Each path below is one point turned by a fixed rotation once a step. After each direction that follows a path, write how fast that rotation turns it, in deg/step (0 if it stays still).
Each turn is a multiple of 5 degrees from 10 to 175, or 0.
Each row of a path follows its step; steps can be skipped.

step 0: [ -8 -31   1 -17 -18 -55  34  -4 -18 -10  26   4 -10   3  11  18  18   1
 -31   8  -3 -12   5 -14 -22 -30   2   5 -39  -8 -23  -5 -16 -24  15   5
 -22  -5  -5 -14 -12  -7   6  29 -15  14 -24  17  18   0  -4  -8   1  28
   1   5  15 -16 -18 -23 -37 -15  -6   6 -26   0 -17]
step 1: [-17  23  -1  12 -29 -35  14  -4 -17   1   3 -19 -21   2   0   3   7  11
 -35  -2  12 -17  -1 -13  -5 -38  17  -8 -16  13  -4  17  -5 -21  11  18
  23  -3  27  27 -42  -6  13  24 -28   7 -30  -8 -21  13  -1 -16  -3  10
  -9 -21  -1   8 -34   5  12  32  16  17  -8  -4  44]
step 4: [-12 -38  38 -26 -19 -38  40   7  -8  15   6  16   4  -9  12   2  -2  20
 -12  18  -6 -13  11  39  -2 -27  -7  -3 -40  34   9  -9 -32  -1  18   6
  -7  -6   8  12  -3  15  10  -9   7   8   8  33  41   3  -6   6 -11 -22
  -9   7 -19   8  -9  -7   8 -28   3  12 -19  22   2]
step 5: [ -1   8  17 -10 -46 -38  -8  11 -16  31  32   5  10  -3   9   4  30  16
 -24  -4  15   3 -11  -7  15 -42  -9 -23 -21   0 -36  25  -8 -21  -3  24
   4   0   5  -2  -4  13  24  15  -3   4 -26   1  13  -5  21 -25  28 -10
  -3  16 -12   7 -15 -10 -21   2  10  45   5   9  -5]
step 6: [  5  21  10   4 -35  -5 -12  16 -11   2   9 -11 -19  14  -1  18  10  -8
  13  20  17  17 -24 -18   5 -18  32  -8 -33   8 -20   0  33  -7  -2  37
  30  17 -17  26 -22 -15  -8  39  26  -6 -30 -36 -10   6 -17  11   7  -5
 -18  -7 -23 -15  -6  24   2  11   8  19   8  -6  33]
step 11: [  3  29  23 -33  -1   4 -13  15  13 -10  -7  14   0  -3 -13   0   7   5
  17   3   8   4 -47 -28  14  11  -4 -23  -1  25  -9 -21  14 -10  -4  17
  38  18 -36  -8 -17 -29 -17  29  14   2 -11 -24  10 -39 -42  26 -18  -7
   6  14 -15 -11  -4  14   1 -18  19  -3 -20  15   6]
step 12: [-38 -28   6 -24 -15 -20  19  -8 -14  16 -23  16  30  19  -6  11 -10  -4
   2  20  25   4  -8  -6 -12 -15 -10  -6  13   4   7 -31 -20   8  14   5
   2   2 -12 -28  29 -55  -1   2  -9  -7  -6  -3  20 -20 -45  13 -28 -34
 -14  -8 -23 -28   2  -8  19 -17 -16   8 -18   1   6]
step 13: [  1 -31  19  -5   2 -35  18  -2   5   8  16   6  28  -1  -8  -1  17  36
   0  16  10  -7  19  -2  20 -43  -6  18   5 -16   8 -19 -29  24  11  15
 -16  18  21  -6  -6  11  -9  -3   0  -1   2   8  -2  11 -29 -31   9 -18
   9   3 -40  -4 -25 -30  34   2   2  50  -3   9   2]
step 14: [ 16  14   8   3   3 -24 -37   1   2  28  12 -14   4   8 -11  -5  12  16
  14   2  21   5 -22 -28  10 -25  17 -32 -27  12 -16 -15  12   2  -6  19
  -4   8  15 -28  14  23  -4  21  40  34   3   8  -7   2  18 -23  10  31
  -4  10 -16  -4 -28 -31  12  21  18  41  -1 -14  18]
step 17: [-29 -32   7 -11 -12 -25   2 -47   6 -11   1   3  44  11  -3  22  23  15
  -9   9   7 -19  12 -25 -12 -13 -29 -16   1 -11 -34 -28  -4   7  38  13
  -9   2  28   0  -1 -29   1  29 -15  22   5  21   0 -18 -28 -21  -2   8
  10 -11  -3   1  -5 -17  10 -19 -19   9  -6 -11   2]
Speeds:
[ 12   3 -10  -3   1  -4   0   9  -2   0  -6  -6   4  -8  -1  -2  -2   1
  -3  -7   1   1  -3  -3  -7  -3  -4  -5   1   3   0  -2   4  -8   0   5
   7  -1   1   4  -5  -3   4   2   5 -15  -3  -2  -2   1   5   7   2   4
  -5   1   0   2  -3  -3  -4  11   6   1   4   0   2] => 80
[ -2  -7  -2  -4   8   7   5  -4   4   8  -1  -7   5   0   2   0  -2  -1
   6   1   8   4  -2  -4  -1  -3  -3   0   2   7   4  -1  -9  11   4   0
 -10   0   5   4   3   9  -2  -7   4  -5   2 -10  -2   3   0   3   4   7
  -1   1  -3   4  -6  -7   5  -3   1  -4   5   0   5] => 70
[  0  -3   3   0  -7  -1   8  -8   0  -5 -12  -2  -2   4   1   4  10   7
  -2   4   2   4  -5  -4   2  -3  -7   7   0   0  -1   3   2  -2  -4  -4
  -2  14   3  -3  -1  -5  -4   4  -6  -6  -7  -9  -5  -3   4   4   2  -5
  -2  -7   4  -5   0  -2  -1  -2   4  -3   1  -8   1] => 65
[ -3  -4   7  -7  -3   0   1  -3  -2   0  -1  -1   0  -6 -10   3  -2   4
   1  -3   9   5  -4  -5  -3   3   3   2   4  -7 -12  -1   3  -6  -2   6
  -9  -9   0   5   0   4   5   3   2  -2  -2   4   4  -3  -5   7   9 -10
   5  -1   5   3   1   6  -2  -4   0  -5   0   6   3] => 60
[ -2  -3  -6   7  -3   4   4   8  -4   3  -6   7  -1  -1   6   4 -10  -6
   6  10  -6  -3  -3 -10  -8   3   2  -1   0   1  -1  -4   2  -5   7  13
  -5   4   0  -1   3   2   3   2   1   2   0  -5   3  -3   0  -7   6   1
   4   0   4  -3   2  -2   0  -3   1   1  -7 -11   1] => 125
[ -4  -1   3  -4   6   1   2  -1  -4  -4  -3  -1  -5  10   6 -16   0  -3
   6   1  -3   6   8  -1  -2  -8  -5   4   7  -6   2  -6   0  -8  -1   9
   2   1   3   0  -8   0  -7   0   8   5  -4   2   4   8   4   0   4   1
  -3  -7  -2   0  -4   1  -3  -3  -4  -3  -1   6  -1] => 115
